In the rows, zero is written as 128.
Each path is a new rotation, seen through one point. The rows after it are directions, each followed by how far the rotation turns it, in degrees a step (0 if it stays put).
Each turn is a multiple of 5 degrees from 10 to 175, or 0.
Each row of a path follows its step; steps can be skipped.
Rotation 1:
step 1: [128 109 122 116 127 137 119 134 128 135 129 122 134 126 137 112 124 138
 142 128 122 123 144 140 131 134 118 124 120 112 133 117 144 135 123 124
 136 123 125 121 129 135 132 122 133 122 131]
step 3: [130 106 121 131 131 131 126 129 121 114 125 125 116 144 119 111 131 125
 132 135 106 128 129 133 138 124 130 124 123 121 121 119 116 121 124 124
 132 126 120 127 131 133 135 144 125 127 121]
step 4: [122 123 111 129 122 120 125 145 121 133 132 144 118 120 127 121 129 126
 148 121 130 118 127 128 130 121 125 138 129 138 132 127 140 120 127 133
 126 119 119 125 119 125 113 136 115 133 135]
step 5: [133 132 125 135 125 128 118 130 118 134 118 127 133 145 120 131 126 146
 132 130 117 112 129 125 136 118 129 116 130 132 114 110 129 130 126 132
 122 124 119 134 133 124 123 119 129 145 112]
step 7: [128 131 133 137 126 131 118 134 139 136 128 116 127 142 121 114 129 135
 134 134 133 120 124 147 133 132 123 134 120 135 118 117 142 131 118 127
 135 109 131 118 131 126 125 114 123 117 132]
step 8: [131 117 116 126 127 128 117 114 122 128 123 118 134 135 127 121 123 118
 133 128 121 121 149 123 134 136 127 144 117 128 133 109 126 129 121 127
 140 137 122 120 122 139 122 136 138 134 128]
step 9: [130 121 117 132 131 120 122 147 119 130 130 117 115 134 125 117 125 119
 136 131 125 117 112 133 130 124 129 135 128 113 127 123 126 121 114 136
 138 126 125 142 128 111 127 135 125 119 135]
step 11: [121 134 118 130 138 125 132 134 122 131 109 136 128 137 126 119 115 138
 132 116 122 119 126 126 136 112 117 129 139 122 129 122 135 119 126 145
 137 133 117 115 124 123 123 125 124 139 131]
step 12: [135 126 127 136 135 136 118 124 112 129 141 128 125 144 125 118 133 125
 137 131 123 126 133 137 132 115 128 120 133 135 115 130 134 125 115 108
 124 113 114 121 140 124 130 122 129 134 127]
step 14: [143 130 118 126 123 128 112 122 123 140 125 116 118 137 128 127 136 147
 135 140 122 124 128 124 142 132 121 141 126 122 133 111 134 124 113 124
 134 127 121 137 130 125 122 121 128 126 133]
[126 130 129 128 129 126 126 124 124 128 129 126 133 131 128 129 128 128
 128 126 128 128 129 125 125 124 131 129 130 127 129 125 129 128 126 127
 130 135 124 130 129 121 129 127 130 130 126]
115
[124 131 127 126 128 125 125 132 130 125 129 130 128 128 130 125 132 128
 127 127 133 127 131 129 126 130 129 127 125 133 126 126 127 131 126 129
 130 127 132 129 128 128 130 126 128 135 126]
130
[126 124 129 126 130 130 130 126 127 124 125 130 132 130 130 126 122 127
 127 128 126 129 134 129 133 131 129 129 130 127 130 125 127 128 131 128
 127 128 132 132 126 127 130 129 123 129 126]
145
[127 131 127 126 129 124 129 129 127 131 125 124 129 127 129 125 126 129
 130 125 130 130 127 128 130 122 128 129 128 132 126 128 124 127 129 127
 127 127 130 132 126 127 128 127 127 124 135]
155
Rotation 2:
step 1: [127 128 128 127 136 119 126 123 130 125 127 131 123 123 152 128 118 117
 139 129 133 121 111 116 132 108 139 125 126 131 133 133 128 124 142 134
 141 129 126 125 130 122 127 115 119 126 119]
step 2: [137 111 126 140 116 125 134 118 145 127 131 133 126 126 128 131 128 130
 129 128 139 130 113 148 127 133 118 130 130 136 126 128 131 116 132 121
 137 124 124 118 120 124 136 118 121 119 111]
step 3: [138 117 141 123 126 123 117 122 124 122 126 135 123 130 132 128 135 114
 130 134 129 111 115 137 135 135 139 115 131 128 137 139 133 137 147 126
 132 123 135 122 117 130 115 132 127 122 133]
step 5: [131 116 136 119 126 131 135 115 127 125 124 129 125 129 139 114 118 138
 121 138 129 119 122 117 122 139 130 133 138 135 137 134 135 123 136 127
 137 126 127 105 117 128 133 122 143 121 124]
step 6: [127 129 139 132 134 116 122 129 127 119 138 152 137 133 144 139 130 131
 133 131 136 132 113 123 130 132 131 119 126 123 147 128 132 123 132 122
 123 137 120 122 125 135 137 124 118 119 123]
step 8: [142 123 127 129 123 124 125 121 129 118 107 135 119 120 127 142 130 121
 135 121 144 130 117 119 131 139 127 122 134 127 132 135 137 133 138 124
 133 120 127 109 124 132 140 133 127 136 119]
step 13: [138 130 119 127 138 119 122 111 128 127 124 130 134 115 137 128 117 120
 128 123 134 144 133 124 135 132 116 113 129 115 142 138 129 132 132 126
 139 117 125 117 128 129 130 124 132 119 140]
step 16: [125 128 137 119 124 126 122 127 109 126 136 139 122 121 128 124 126 120
 140 123 121 138 129 120 119 118 113 114 132 139 129 149 134 137 135 132
 133 132 124 121 125 134 131 133 119 129 138]
step 17: [145 127 134 137 138 128 137 113 122 125 135 128 118 132 124 123 118 136
 124 110 142 134 127 120 127 137 117 129 132 135 130 137 133 115 120 127
 128 134 136 114 142 133 132 131 126 139 126]
step 21: [130 133 135 126 131 131 123 115 130 109 127 136 125 130 119 133 118 132
 132 118 148 138 134 132 117 117 125 117 137 136 129 138 134 142 129 119
 122 137 130 132 117 118 125 138 120 122 129]
[129 131 126 124 129 125 124 126 127 131 125 125 126 129 129 130 127 128
 125 131 128 128 126 127 132 129 128 126 131 129 125 130 126 129 130 128
 125 128 125 127 131 130 129 133 130 122 126]
145
[126 129 126 128 126 132 125 127 130 127 129 127 131 125 127 127 125 128
 128 127 128 126 126 125 134 124 123 129 129 127 126 126 133 127 132 126
 127 131 126 131 126 126 128 127 128 128 132]
125
[128 131 131 123 126 131 131 129 128 128 128 122 124 127 131 128 124 127
 129 125 126 124 130 132 126 127 132 126 132 130 128 127 130 128 128 128
 127 131 128 126 123 131 127 128 126 127 130]
160
[125 128 127 126 131 129 127 127 131 124 131 128 123 134 127 124 130 127
 131 131 127 127 126 126 127 126 127 126 133 127 125 130 125 127 129 124
 130 126 129 130 124 129 128 129 132 131 128]
160
Rotation 3:
step 2: [128 131 141 134 132 136 126 128 146 127 133 130 137 120 116 130 128 134
 125 125 124 148 135 132 125 152 122 124 134 135 132 121 126 118 129 132
 130 134 125 133 132 127 121 120 129 155 141]
step 3: [125 133 137 145 124 120 136 142 134 118 132 130 126 125 120 108 128 139
 120 124 132 129 135 128 140 122 126 145 138 130 121 127 138 116 129 141
 131 129 131 136 133 141 145 119 120 130 125]
step 4: [125 107 118 137 119 125 142 126 128 126 116 123 141 140 111 123 106 136
 123 132 123 127 124 134 128 129 122 140 136 135 131 127 122 128 112 134
 130 135 133 118 125 123 130 135 123 135 132]
step 7: [117 118 136 122 113 126 132 114 120 132 105 120 115 125 118 140 127 122
 126 118 131 138 137 128 132 130 128 125 121 122 131 131 112 141 128 132
 127 127 113 119 112 129 132 119 129 130 127]
step 8: [116 137 137 122 145 130 121 132 132 120 120 117 121 118 135 143 127 139
 143 122 123 124 123 119 120 123 142 135 124 121 127 132 121 117 119 139
 121 135 117 137 119 126 129 113 133 125 135]
step 9: [113 118 142 133 131 130 117 126 137 128 121 125 131 135 145 128 134 142
 122 138 120 141 141 127 135 117 135 125 125 128 137 125 137 135 111 118
 134 118 127 142 122 130 128 126 129 145 128]
step 11: [129 126 132 149 122 120 128 131 137 132 134 135 139 123 141 133 114 131
 141 128 124 134 122 132 114 124 135 135 133 115 123 137 118 131 119 138
 117 138 147 134 141 133 127 129 130 143 125]
step 13: [138 124 114 131 133 144 125 122 128 128 139 126 122 135 124 128 108 117
 123 123 136 137 120 129 134 115 129 123 127 144 119 148 119 134 128 143
 118 133 128 129 118 137 117 128 130 125 137]
step 14: [137 124 134 117 117 113 127 110 129 123 135 150 126 120 121 143 125 132
 133 134 131 131 133 118 133 117 128 129 127 116 124 148 124 135 125 138
 128 113 124 134 132 133 120 129 125 121 137]
step 17: [122 137 126 127 131 118 129 122 135 134 121 134 118 115 129 142 130 140
 122 125 123 127 129 110 120 117 129 137 147 144 138 124 124 122 127 114
 129 119 133 133 145 116 122 133 138 132 132]
[130 126 125 128 128 130 130 129 125 127 122 127 129 133 125 125 127 127
 125 122 126 131 130 126 126 126 127 125 126 128 125 128 133 130 127 126
 128 130 125 126 125 129 127 131 130 129 126]
125
[127 127 126 128 126 127 132 131 128 133 129 130 131 128 127 122 126 128
 131 125 127 128 124 132 131 126 129 127 130 129 130 129 127 128 129 132
 133 128 128 129 129 130 122 128 126 128 128]
45
[127 125 132 129 124 128 127 128 124 129 125 131 131 126 130 129 129 128
 128 122 132 125 128 128 131 128 127 131 128 124 121 129 128 126 130 129
 128 129 129 125 130 126 130 128 127 131 130]
95
[126 127 130 129 131 128 125 129 127 127 126 126 129 124 127 131 121 128
 129 128 126 129 129 128 132 128 125 126 131 130 124 125 130 126 129 130
 129 124 126 131 125 133 127 129 127 124 129]
70
[129 128 124 127 127 133 124 134 124 128 128 128 127 129 130 130 125 129
 127 128 126 127 126 132 126 128 127 130 127 130 128 126 130 130 124 132
 123 129 129 130 131 125 128 127 127 129 132]
155
[131 129 132 126 124 128 130 129 126 127 126 132 126 126 127 125 132 126
 128 130 123 130 133 131 127 127 130 130 126 128 126 127 128 128 127 130
 128 121 127 128 130 129 130 124 128 124 125]
160
